Each row is where one point has got to under a steady rotation. How many ticks took it there?
The counts run from 0 to 137.
[151 175  84 103 144  87 110 157 124 126 129 120 118 160 121 114 207 149
 179 124 102 115 146 124 125 115  83  99 141  95 138 102 149 135 129 137
 125]  82
[ 96 101 165 178 113 107 113 119 141 109 174 135 148 111 122 172 135 165
  89  99 129 133 155 135 192 139  91 158 150 129 104 162 117 135 151 131
 129]  137
[133 161 106 117 154  89 120 154 107 132 125  99 146 154 137 117 189 173
 128 116 119 132 184 137 135  92  91 135 140  65 128 114 121 150 117 137
 130]  83
[137 117 170  82 119 124 101 154 114 143  87 149  95 123 144 127  82 133
 140 133  96 141  94 131  74 133 139 130  98 139 116 125 172  83 125 146
 139]  19
[156 102 135 144 125  85 153 105 127 107 114 172  86  71 132 151 108 176
 195 133 148 163 141 118 137 152 135  83 137 148 138 119 122 127 103 122
 141]  104
[104 102 146 111 159  67 148 114 150 140 123 124 136 129 149 152 136 180
 116 122 152 115 157 175 138 152 181 141 106 110 168 115  70 148 120 145
 132]  102
[133 155 148  88 123 160 161 115 117 140 155  99 156 139 163 131 129 122
 151 163 115 122 118 100  98 117 150 123 131 136 110 146 105 178 214 141
 122]  39
[151 107  94  99 147 134 136  79 187 115 173 145 140 158 148 154 126  92
 148 106 146 111  95 135 147 147  83 173 155 117 107  93 115 135 106 115
 151]  59
[ 88 157 137 130  95 150 125 181 147 148 175  79 155 135 112 119 122 126
  94 148 132 119 146 125 117 124 117 170  89  97 132 174 102 103 104 167
  96]  35
[106 139 130 117 133 149 104 145 121 174 110 104 128 125 108  99 152 121
 140 143 124 129  85 159 113 139 153 129  96 116 185 142  90 108  58 109
  87]  67
[120 157 161  68 116 182 139 154 108 137 144 113 144 126 175 118 113 133
 164 157 127 173 104 118  86 126 142 105 141 148 121 132 129 162 175 124
 104]  38
[137 148 149 124 137 151 101 154 156 156 141 163 147 136 118 151  89 169
 181 132 173 101 120 154 145 130 115 176 128 107 115 113  81  69 144 158
 141]  23
[ 85 115 142  87 107 136 106 104 153 129 155  90 138 153 120 112 150 115
  46 116  77 173 129 140 118 107  97 136 118 112 143 123 119 108  83 114
 107]  48
[116 116 175 117 136 128 122  65 122 132 100 164 123 118 133 161  90 154
 155 144  98 126  93 146 135 144 180 135 116 155 127 107  68 107 177 106
 145]  134
[118 132 121 149  78  75 133 125 146 119 137 133 131 159  91 139 121 114
  90 128  98  97 153 121 121 132 123 155  93 110 102 149 142  67 133 184
 160]  125
[118 113 151  75 106 115 102 133 131 128 107 124 105 132 127 121  74 100
  86 135  94 106 113 146  80 126 147 165  84 126 120 113 144  74  95 165
 150]  18
[156 137 176 118  97 166 101 179 114 160 119 127 115 118 132 112 122 143
  81 135 151 174 125 136  99  83 126  98 112 141 100 145 128  88 154 126
 108]  128
[ 92 128 134 130 155 167 139 109 151 115 104 134 174 153 141 159  70 153
 163  97 107 173 120 107 160 124 123 153 149 113  93 116 149 144 129  90
 170]  42
[ 73  89 149  97 142 117 115  95 132  83 157 120 126 110 160 168 110 141
 102  95  89 122 151 114 171 144  99 169 156 132 127 101 154 170 130 138
 144]  29
[157 110  98 120 127 131 164  81 175 144 189 143 154 158 125 136 145  80
 126 131 163  99  96 138 144 171 122 151 148 148 111 132  76 136 148 119
 134]  58
[ 62  80 162 132 117 108 123  93 135  99 119 106 122 104 149 155 105 139
  86 101  62 149 153 126 158 129 136 177  99 132 133 131 137 144 123 122
 133]  30
[123 181 116 118 101 162 140 169 153 128 133 104 123 138 115  95 140  94
  91 147 159  58 176 122 127  80 145 138 113 120 114 129 128 107 152 173
  98]  4
[150 134 122 143  83 123 150 149 163 122  84 145  78  94 110 115 109 126
 142 125 130 159 143 103 104 124 111 120  96 136 115 139 182  63  98 132
 127]  1
[114 161 137 133 124  79 137  90 129 124 117 163 130 150 120 136 137 159
 173 167 115  88 127 133 145 133 165 103 141 144 131 101  91 110 194 143
 153]  9
[116 144 172 127 121 124 140 165 160 152  80 128 135 128 145 120 133 205
 136 112 136 155 169 142 135  77 164 120  90  94 126 134  98 107 144 113
 116]  115
[144 136 111 142 157 162 115 128 101 160 114 129 173 162  99 143  73 129
 161 138 135 137  95 166  99 144 135 183 119  90 135 149  84  94  93 130
 160]  54
[150 151 101 153 172 132 130 123  51 119  89 149 132 110 109 115 109 138
 166 151 162 155 116 135 115 122 160  67 163 139 161 111 110 123  99 124
 132]  86
[130 111  95 173 108 113 162 127 151  94 153 121 110  86 104 137 106  97
  85 122 173  76 185 120 139 127 136 155 128 131 136 143 126 130  93 170
 127]  107
[127 113 119 148  98  90 168 127 184 113  92 124  94 110 122 128  99 125
 108 117 125 138 172 116 112 130 150 142  74 109 121 147 155  80  76 144
 148]  0
[ 82 158 137 125 143 124 144 129 120  83 163 120 165 126 141 150 114 160
  91 135 165 119 184 121 173  96 141 107 189 138 129  96 102 147 143 142
 126]  119
[124 127 174 104 143 183 105 156 158 139 132 158 146 112 154 147  79 177
 154 112 185 163 113 149 161 112 109 155 150 119 120 109 104 109 131 123
 124]  24
[135 123 130 145  88 130 124 100 117  96 140 163  87  88  83 127 102 118
 100 157 134 139 127 107 135 128 121  79 153 170 125 118 130  64 105 143
 124]  14
[165 109 151 150 147 159 124 141  90 161 146 137 165 136 142 133 118 128
 143 126 170 187  72 135 118 146 130  95 152 163 115 155 107 152 158  89
 122]  56
[121 136 119 120 109 116 139 111 178 158  93 122  84 156 118  84 196 106
 116 133  95 116 112 126 111 116 150  84  87 133 137 124 142 115 115  89
  95]  80
[113 156 163 107 141 117 131 201 171 142  92 128 141 151 160 126 130 196
 153 100 128 135 163 128 144  99 119 142  96  90 119 112 152 120 138 144
 127]  114
[156 121 123 120 148 151  83 186 124 132  87 136 108 122 138 119 130 142
  93  70 155 114 157 146 139  71  95 155 122  88 122 102 166 123 106 132
 116]  96
[120 113 190 121 138 187 124 135 135 140 146 146 142  89 159 153  93 160
 109 118 178 169 109 140 155 110 140 125 148 152 116 119  88 144 159  92
  97]  25
